The rows of T fall into a few groups, which share some directions, and each row is roughly a mix of its group's hidden directions.
T, 109 rows:
[[-1.65 -0.49 -2.17 -3.05 -3.03  0.26 -1.66 -2.57 -0.71  1.96]
 [ 0.85 -3.39 -1.22 -2.19 -3.04  1.21 -1.58 -0.94 -0.48  2.67]
 [ 1.91 -2.08 -3.10 -2.62 -1.62 -1.07 -2.68 -1.17  0.05  1.79]
 [ 1.94 -3.91  0.57  3.74 -0.98  0.55  1.71 -1.05 -0.53 -0.98]
 [ 1.92 -3.26 -2.25  1.88 -1.63  0.41 -1.10 -3.25 -0.83  1.32]
 [ 3.57 -1.41  1.68  2.82  1.77  0.72 -0.12  1.41 -2.60 -1.42]
 [-2.21  3.88 -1.27 -4.09 -0.37 -0.49 -1.05  0.22  0.01  0.32]
 [ 0.97 -0.61 -3.52 -3.56 -1.90 -0.83 -2.55 -1.22 -0.11  1.13]
 [-0.29 -1.51  3.73  3.76  0.70  1.02  2.69  0.40 -0.75 -0.26]
 [ 1.20  1.94  2.44  2.55  2.86 -0.41  0.67  3.42  0.56 -1.21]
 [-3.83  1.53  1.11 -0.74 -2.41 -1.56 -1.38  2.70 -0.87 -1.72]
 [-0.95 -0.84  3.25  3.33  1.08  1.45  1.57  0.38 -2.75 -1.80]
 [-1.77 -0.97 -1.86  2.26  1.18  2.34  0.30  3.36 -1.49 -2.61]
 [ 1.41 -0.36 -3.71 -2.95 -1.96 -0.48 -2.75 -0.98  1.07  1.29]
 [-0.65 -1.54 -2.71 -2.71 -3.32 -0.03 -0.23 -2.77  0.61  1.82]
 [ 3.40 -1.15 -1.69  3.74  2.00  0.99 -0.54 -0.69 -1.85 -1.06]
 [-0.76 -0.23  3.69  3.40  1.14  0.72  3.32  0.90  0.59  0.32]
 [-3.98  2.65  1.56 -1.01 -1.32 -2.05  0.90  1.52  1.22 -1.74]
 [ 0.96 -3.84 -1.84 -0.91 -1.90  2.29 -2.08  0.24 -1.55  2.11]
 [-2.58  3.33  1.03 -3.22  0.77 -0.13  1.52  2.47 -0.68 -1.14]
 [ 1.52 -3.39 -1.88  1.15 -2.08  0.29 -0.67 -3.33  0.46  2.25]
 [ 2.55  0.94  0.29  3.36  3.54  0.33 -0.37 -0.17 -2.32 -1.74]
 [-1.42  1.03  3.04  3.18  2.21  0.53  2.60  1.17 -0.64 -1.95]
 [-1.13  3.71 -1.69 -3.77  0.15 -0.45 -2.02  0.68  1.39  1.08]
 [ 2.70 -0.38  2.68  3.20  2.83  0.21  1.44  2.06 -0.61  0.61]
 [-2.29  0.31 -3.13 -2.59 -2.80 -0.61 -1.14 -1.89  1.62 -1.53]
 [ 1.43 -4.18 -1.26  2.04 -0.35  1.87 -0.91 -1.54 -2.78 -0.46]
 [-0.80 -0.54  3.74  3.78  1.24  0.84  2.77  0.76 -0.14 -0.42]
 [ 3.46 -0.16 -0.65  2.78  3.37  1.32  0.41 -0.57 -2.07 -1.37]
 [ 1.22 -0.23 -3.44 -3.27 -2.01 -0.90 -2.22 -1.16  1.53  1.54]
 [ 0.05 -1.65  3.29  3.96  1.10  0.95  2.49  0.61 -1.04 -0.99]
 [-3.38  0.04  1.05 -1.75 -4.12 -1.69 -1.66  0.98 -0.76 -0.48]
 [ 0.78 -0.27 -2.60 -3.62 -1.95 -1.12 -2.13 -1.14  1.86  2.26]
 [-0.98  2.83 -1.94 -4.62 -0.66 -0.34 -2.01  0.11 -0.82  0.75]
 [-0.40 -3.89 -1.57 -0.98 -2.63  2.09 -2.07  0.72 -1.79  1.40]
 [ 0.47 -4.07 -1.81 -0.05 -0.77  3.23 -1.23  0.79 -2.54  0.58]
 [-0.56  4.31  1.78  0.64  1.99 -2.51  1.32  0.02  2.23 -0.72]
 [ 2.12 -3.37 -2.12  1.61 -0.93  0.63 -1.04 -3.11 -2.16  0.58]
 [ 0.43 -3.93 -1.94 -1.42 -2.38  1.93 -1.08 -0.64  0.14  2.76]
 [-1.92  3.32  1.97 -0.32  1.77 -1.73  2.82 -0.08  2.09 -1.67]
 [ 1.27  0.02  2.38  3.11  3.26  0.81  1.30  1.43 -2.76 -0.55]
 [ 0.59  0.44 -3.45 -3.99 -1.54 -1.00 -2.62 -1.13 -0.16  0.22]
 [ 1.81  2.40  1.39  0.29  3.21 -1.17  2.13 -2.40  2.48  0.88]
 [-0.02 -0.88  3.60  3.46  1.21  1.04  3.06  1.13 -1.03  0.04]
 [ 0.85 -0.18  2.68  2.38  3.54  0.90  1.39  1.16 -2.96 -1.00]
 [ 1.19 -3.75 -2.44 -0.63 -1.50  2.82 -1.58  0.75 -1.22  1.83]
 [ 0.55 -0.16 -3.18 -3.75 -1.60 -1.55 -2.34 -1.08  1.18  1.56]
 [-3.60  2.05  0.69 -1.03 -2.94 -2.25 -1.09  2.04  1.44 -0.26]
 [ 1.88 -2.97  1.12  4.62  0.21  0.65  1.73 -0.03  1.23 -0.14]
 [ 1.83 -4.15  1.29  3.56 -0.55  0.61  1.51 -0.40 -0.46  1.30]
 [-0.94 -1.48 -3.35 -2.85 -2.78 -0.20 -0.64 -3.04  0.01  0.40]
 [ 3.69 -1.52 -0.83  0.09  0.03 -0.15 -0.14 -3.37  1.50  3.12]
 [ 1.79 -3.09 -2.10  1.31 -1.63  0.46 -1.48 -3.26 -0.85  2.16]
 [-2.94  2.71  0.06 -2.01 -1.85 -1.47  0.00  2.67  2.67  0.35]
 [ 2.08 -0.64 -0.39  3.52  3.76  1.42  0.91 -0.86 -1.53 -1.61]
 [-1.32 -1.58 -2.35 -3.25 -2.39  0.45 -1.38 -3.16 -1.37 -0.06]
 [ 0.40 -4.24 -1.70  0.33 -0.43  3.19 -0.71  0.27 -2.81  0.02]
 [ 0.10 -1.34  2.89  4.35  1.47  1.16  2.15  0.95 -1.11 -0.77]
 [ 0.18 -1.52 -3.78 -0.19 -2.51  0.15 -2.32 -3.03 -1.49 -0.43]
 [ 4.01 -0.48 -0.32  3.17  1.01 -0.57 -2.18 -1.74 -2.09  0.12]
 [ 1.85 -2.89 -1.95  2.46 -0.31  0.68 -1.04 -3.09 -2.20  1.52]
 [ 1.69 -3.42 -1.80  1.97 -0.06  0.59 -1.10 -3.54 -1.99  0.45]
 [ 1.52 -3.97 -2.43  0.06 -0.49  3.14 -1.08  0.35 -1.68  1.33]
 [-2.19  0.28 -2.28 -3.75 -3.01 -0.32 -1.69 -1.66  0.88 -0.47]
 [-2.12  2.66  2.70 -1.51  0.92 -0.09  2.51  3.09  1.15 -0.88]
 [-0.37  4.21  1.94 -0.01  2.86 -1.76  1.07  0.35  2.39  0.23]
 [-1.56 -0.90  3.54  2.66  0.17  0.07  3.65 -0.43 -1.11 -1.52]
 [ 0.90 -4.05 -1.48 -1.45 -2.10  2.37 -1.27 -0.02 -2.32  1.18]
 [ 1.82 -3.47 -1.78  0.59 -1.54  0.47 -1.74 -3.35 -1.17  1.70]
 [ 0.54 -3.29  2.42  3.79  0.52  0.37  2.42  0.03 -1.51  0.27]
 [ 1.14 -0.52 -3.60 -3.34 -2.00 -0.93 -2.42 -1.26  0.80  1.14]
 [-0.89 -0.29  3.38  3.91  1.72  1.00  2.30  1.06 -1.08 -0.92]
 [ 2.48 -2.00 -2.25  3.21 -2.25  0.18 -2.24 -1.69  0.20  1.19]
 [-0.48  1.49 -2.89 -4.55 -1.19 -1.53 -1.91 -0.98  0.23 -0.16]
 [ 1.15 -4.32  1.36  3.27 -0.92  0.62  1.40 -0.96 -1.79  0.16]
 [ 1.48 -1.10 -3.27 -2.99 -1.55 -1.00 -2.73 -0.95  1.25  1.91]
 [ 1.95 -2.86 -1.62  2.61 -0.81  0.58 -0.99 -2.79 -1.23  2.69]
 [-1.71 -1.15 -2.83 -3.69 -1.48  0.05 -0.28 -3.25 -1.01  0.46]
 [-1.23 -0.59 -2.40 -2.60 -3.84 -0.21 -1.82 -2.12  1.54  0.79]
 [ 3.03 -0.88  2.67  2.85  2.71  0.58  0.97  1.75 -1.74 -0.11]
 [-0.25 -1.04  3.13  3.76  1.93  0.59  2.49  1.13 -1.56 -0.91]
 [-0.11  0.63 -2.99 -3.44 -0.21 -0.47 -3.92 -0.25 -1.76  0.08]
 [-3.20  0.83 -1.32 -2.86 -3.44 -0.12 -1.06 -1.18  2.17  0.21]
 [ 1.89 -4.40  1.13  3.16 -0.55 -0.12  2.04 -0.76 -0.80  0.11]
 [ 0.89  1.11  3.00  3.11  3.14  0.11  1.54  2.63 -0.20 -0.08]
 [ 3.35 -2.71 -0.26  1.82  1.61  1.28 -0.17 -2.83 -2.39  0.13]
 [ 2.82 -3.17 -0.77  2.34 -1.25  0.24 -0.22 -2.01  0.65  3.12]
 [ 0.30 -3.51 -1.44 -0.07 -2.33  1.72 -2.80  0.84 -2.83  0.72]
 [ 2.53 -0.52 -0.23  3.76  3.39  0.88  0.27 -1.22 -1.85 -1.37]
 [-1.66  0.37  3.63  3.01  1.64  0.70  2.45  0.79 -1.55 -1.61]
 [-0.75  3.23 -2.14 -3.97  0.14 -0.85 -2.42  0.31  1.38  0.11]
 [-3.08  1.57 -1.01 -2.52 -3.10 -0.64 -0.82 -0.02  3.11 -0.48]
 [ 1.51 -2.31 -3.28  1.38 -2.69  0.07 -1.54 -2.92 -0.27  1.22]
 [-0.89  2.45  2.84  0.12  0.63 -2.94  2.26 -2.65  1.22 -1.56]
 [-1.95  3.64  2.55 -0.26  1.12 -2.77  1.62 -0.43  1.81 -1.15]
 [-1.25  0.20  3.31  3.68  1.50  1.10  2.33  0.72 -0.83 -1.93]
 [-2.12 -1.97 -0.93 -2.16 -3.61  0.32 -0.29 -2.90  2.07  0.24]
 [ 0.94  2.26  2.04  1.85  1.98 -0.36 -0.63  3.54  0.27 -3.04]
 [-1.54  3.22  1.98 -1.36  1.55 -0.75  1.45  3.34  1.86 -1.33]
 [ 3.42 -0.01 -0.23  3.10  3.45  0.64  0.41 -1.27 -1.71 -1.27]
 [ 2.50 -3.48 -0.72  2.64 -0.63  0.48 -1.32 -2.75 -0.35  2.02]
 [-1.62  3.45 -1.66 -3.88  0.48 -0.40 -2.22  0.30 -1.15 -0.94]
 [ 1.13  0.94  3.42  2.65  2.67  0.11  1.22  3.06  0.39 -0.96]
 [-1.30  2.83 -1.58 -4.36 -0.56 -0.22 -2.54  0.08 -0.02  1.39]
 [ 1.38 -0.33 -3.55 -3.31 -1.88 -0.35 -2.85 -1.02  0.45  1.16]
 [-1.81 -0.23 -2.45 -3.10 -3.58 -0.28 -1.50 -2.02  1.34  0.04]
 [-1.61  3.48  1.88 -0.90  1.60 -0.44  0.11  3.44  0.51 -2.46]
 [-2.55 -0.97 -0.80 -2.77 -3.08  0.72 -1.75  2.38  0.84  2.17]
 [-0.75 -0.14  3.13  3.96  1.74  0.93  2.33  0.89 -0.70 -1.80]]
One row of each group comes first, with its name. Which group is each row after those in?
[-0.54  0.63  3.31  3.67  1.84  1.01  2.64  1.30  0.49 -1.21]	L
[ 3.92 -2.40 -0.95  1.60  0.69  1.08 -1.62 -2.34 -1.72  1.62]	E
[ 0.07 -2.87 -1.78  1.40 -0.69  1.01 -0.52 -3.84 -2.69  1.69]	P

[-1.23  3.54  2.39  0.92  2.04 -2.01  1.90 -0.09  0.34 -2.72]	E
[-1.73  4.64 -0.83 -3.08  1.21 -0.40 -1.12  1.26  0.83 -0.25]	L
[ 3.02 -0.06  1.15  3.49  3.13 -0.09  1.69  1.89 -0.97 -0.41]	P
[-0.15  0.16 -2.98  1.68 -1.06  0.36 -3.01 -1.55 -2.60 -2.96]	P
[-2.31  4.37 -1.07 -3.20  0.83 -0.08 -1.58  0.76 -0.49 -0.32]	L
[ 0.87  2.61  0.61  2.85  3.84 -0.49  1.77  0.13  0.12 -2.39]	E
[-1.08  3.36  2.04 -0.68  1.37 -2.33  2.15 -1.01  3.15  0.02]	E
[-2.27  1.87  0.42 -2.04 -3.71 -1.96 -1.89  2.41  0.27 -0.14]	E
